[[  3 -22   8  -3  16  13 -49]
 [-35  22  -2 -15   6  35 -19]
 [-33 -69  28 -14  32 -20 -33]
 [-25 -38  18  30 -16 -32 -18]
 [ 33 -33   4 -24  29 -16  21]
 [  6 -17   7   2 -27  19 -18]]
|
[[  6  33 -25 -33 -35   3]
 [-17 -33 -38 -69  22 -22]
 [  7   4  18  28  -2   8]
 [  2 -24  30 -14 -15  -3]
 [-27  29 -16  32   6  16]
 [ 19 -16 -32 -20  35  13]
 [-18  21 -18 -33 -19 -49]]

[[-68  80]
 [ 54  37]]
|
[[ 54 -68]
 [ 37  80]]

[[ 27  25]
 [-31 -19]
 [-10  20]
 [-14  -4]
 [ 37 -40]
 [  4 -69]
 [ 27 -41]]
|
[[ 27   4  37 -14 -10 -31  27]
 [-41 -69 -40  -4  20 -19  25]]

[[ 14  15  83 -14  -5]
 [ 21   5  69 -17  -3]
 [  4 -10  51 -19  26]]
|
[[  4  21  14]
 [-10   5  15]
 [ 51  69  83]
 [-19 -17 -14]
 [ 26  -3  -5]]

[[  9  41]
 [-38 -16]
 [-45 -15]
 [ -2  20]
 [-68  18]]
|
[[-68  -2 -45 -38   9]
 [ 18  20 -15 -16  41]]

[[ 38 -40  33  21 -56  -5  29  10 -18 -20 -17  -7]
 [-10 -35  54 -28  -5  16 -27 -14  37 -26  40  12]
 [-38  28 -67 -14  11  -6 -22  31   4  10 -30  27]
 [  5  17 -83 -12  25 -14   6  22  11  34  -9   1]
 [ 50 -46  35   5 -28  -4   5 -48  -7  23  16  -7]]
|
[[ 50   5 -38 -10  38]
 [-46  17  28 -35 -40]
 [ 35 -83 -67  54  33]
 [  5 -12 -14 -28  21]
 [-28  25  11  -5 -56]
 [ -4 -14  -6  16  -5]
 [  5   6 -22 -27  29]
 [-48  22  31 -14  10]
 [ -7  11   4  37 -18]
 [ 23  34  10 -26 -20]
 [ 16  -9 -30  40 -17]
 [ -7   1  27  12  -7]]

[[ -1 -29   3]
 [ 24 -40   6]
 [ 16 -13   7]
 [-63  41  -9]
 [ 35 -13  -9]
 [ 20 -42  -4]
 [-26 -68  55]
 [ 30 -43 -15]
 [ 24 -32 -17]]
|
[[ 24  30 -26  20  35 -63  16  24  -1]
 [-32 -43 -68 -42 -13  41 -13 -40 -29]
 [-17 -15  55  -4  -9  -9   7   6   3]]

[[-12  -8 -46  14 -13 -10 -13   0 -60  20]
 [-32 -31 -41 -32  32  14  33 -37 -12 -24]
 [ 30  30  29  59 -57 -43 -58  24  22  11]
 [  3  -4  20  29 -25   2 -25  33  -6  24]
 [ 16  17  13   9  -8 -20  -9 -10  29 -18]
 [-73 -69 -56  17 -18  -5 -19   0  15  -3]
 [ 23  24  15 -15  15  15  17  11  -7  10]]
|
[[ 23 -73  16   3  30 -32 -12]
 [ 24 -69  17  -4  30 -31  -8]
 [ 15 -56  13  20  29 -41 -46]
 [-15  17   9  29  59 -32  14]
 [ 15 -18  -8 -25 -57  32 -13]
 [ 15  -5 -20   2 -43  14 -10]
 [ 17 -19  -9 -25 -58  33 -13]
 [ 11   0 -10  33  24 -37   0]
 [ -7  15  29  -6  22 -12 -60]
 [ 10  -3 -18  24  11 -24  20]]

[[-25  -5   8  -1 -14  24 -40   7  -6 -15  18]
 [ -3 -46 -29  41  39  48  17  62 -43  25  38]
 [ 27  27  26   1  13 -20  22 -11  30 -28   3]
 [ -1 -32 -17  23  18  26   7  33 -34  12  15]]
|
[[ -1  27  -3 -25]
 [-32  27 -46  -5]
 [-17  26 -29   8]
 [ 23   1  41  -1]
 [ 18  13  39 -14]
 [ 26 -20  48  24]
 [  7  22  17 -40]
 [ 33 -11  62   7]
 [-34  30 -43  -6]
 [ 12 -28  25 -15]
 [ 15   3  38  18]]
---
[[ 19   7 -25 -63  -6  11 -11   6 -24 -18 -57   4]
 [ -4  18   1 -66   8  19 -14   0 -23 -33 -50   9]
 [-16   2  17 -50  21  21 -11 -27 -14 -44 -26  30]
 [ 33  -9 -47 -24 -18 -19  -3   2   2   9 -57   8]
 [ 47 -30 -48  -7 -22 -28   0 -11  23  13 -47  18]
 [-10 -23  12 -62  14  20 -13 -21 -20 -48 -30  24]
 [ 36 -36 -44  -3  -7 -31  -1 -20  32   6 -33  26]
 [ 23 -12 -42 -49 -20  -4  -7   6 -19   0 -57   4]]
|
[[ -4  18   1 -66   8  19 -14   0 -23 -33 -50   9]
 [ 19   7 -25 -63  -6  11 -11   6 -24 -18 -57   4]
 [-16   2  17 -50  21  21 -11 -27 -14 -44 -26  30]
 [ 33  -9 -47 -24 -18 -19  -3   2   2   9 -57   8]
 [ 23 -12 -42 -49 -20  -4  -7   6 -19   0 -57   4]
 [-10 -23  12 -62  14  20 -13 -21 -20 -48 -30  24]
 [ 47 -30 -48  -7 -22 -28   0 -11  23  13 -47  18]
 [ 36 -36 -44  -3  -7 -31  -1 -20  32   6 -33  26]]

[[-21  -3   4  22   3  -1 -83 -21 -28 -22  26  15  -2  -1   0]
 [  8   7  20  18   0   2 -26  15  -2  12  -8 -11  -3   3  -7]]
|
[[  8   7  20  18   0   2 -26  15  -2  12  -8 -11  -3   3  -7]
 [-21  -3   4  22   3  -1 -83 -21 -28 -22  26  15  -2  -1   0]]

[[-21 -10  28 -34]
 [ 24 -25 -10 -30]
 [ 11 -31   1  -2]
 [ -7 -22  13 -34]
 [  6  -4   2 -23]
 [ 34 -35 -26  -3]
 [ 64 -36 -30 -15]]
|
[[  6  -4   2 -23]
 [-21 -10  28 -34]
 [ -7 -22  13 -34]
 [ 24 -25 -10 -30]
 [ 11 -31   1  -2]
 [ 34 -35 -26  -3]
 [ 64 -36 -30 -15]]

[[ -5 -38  10 -19  37 -22 -46   7 -55   7]
 [ 19   1 -21  10   0   9   0   2   3  -6]
 [ 38  -4 -41  18   5  14  -6   6  -3 -10]
 [ 71  -2 -77  35   4  30  -5  10   2 -20]]
|
[[ 19   1 -21  10   0   9   0   2   3  -6]
 [ 71  -2 -77  35   4  30  -5  10   2 -20]
 [ 38  -4 -41  18   5  14  -6   6  -3 -10]
 [ -5 -38  10 -19  37 -22 -46   7 -55   7]]

[[-13 -46 -11  51 -32   7]
 [-25   4  37 -30  19  52]
 [-12   0 -21 -73  12  -5]
 [ -3 -24  56   4  41  24]
 [ -4 -52   8  37  42   7]
 [-11 -51 -16  51 -18  12]
 [ 48  51 -31   2 -11  -3]
 [-33   5 -12 -63  16  23]
 [-29   6  29 -36  17  52]
 [-32   7  21 -41  16  51]]
|
[[ 48  51 -31   2 -11  -3]
 [-32   7  21 -41  16  51]
 [-29   6  29 -36  17  52]
 [-33   5 -12 -63  16  23]
 [-25   4  37 -30  19  52]
 [-12   0 -21 -73  12  -5]
 [ -3 -24  56   4  41  24]
 [-13 -46 -11  51 -32   7]
 [-11 -51 -16  51 -18  12]
 [ -4 -52   8  37  42   7]]

[[ 48  10  -1  -3 -23 -20 -16  -5 -58  41]
 [ 65  15   5   6 -18 -43 -11  -2 -51   6]]
|
[[ 65  15   5   6 -18 -43 -11  -2 -51   6]
 [ 48  10  -1  -3 -23 -20 -16  -5 -58  41]]
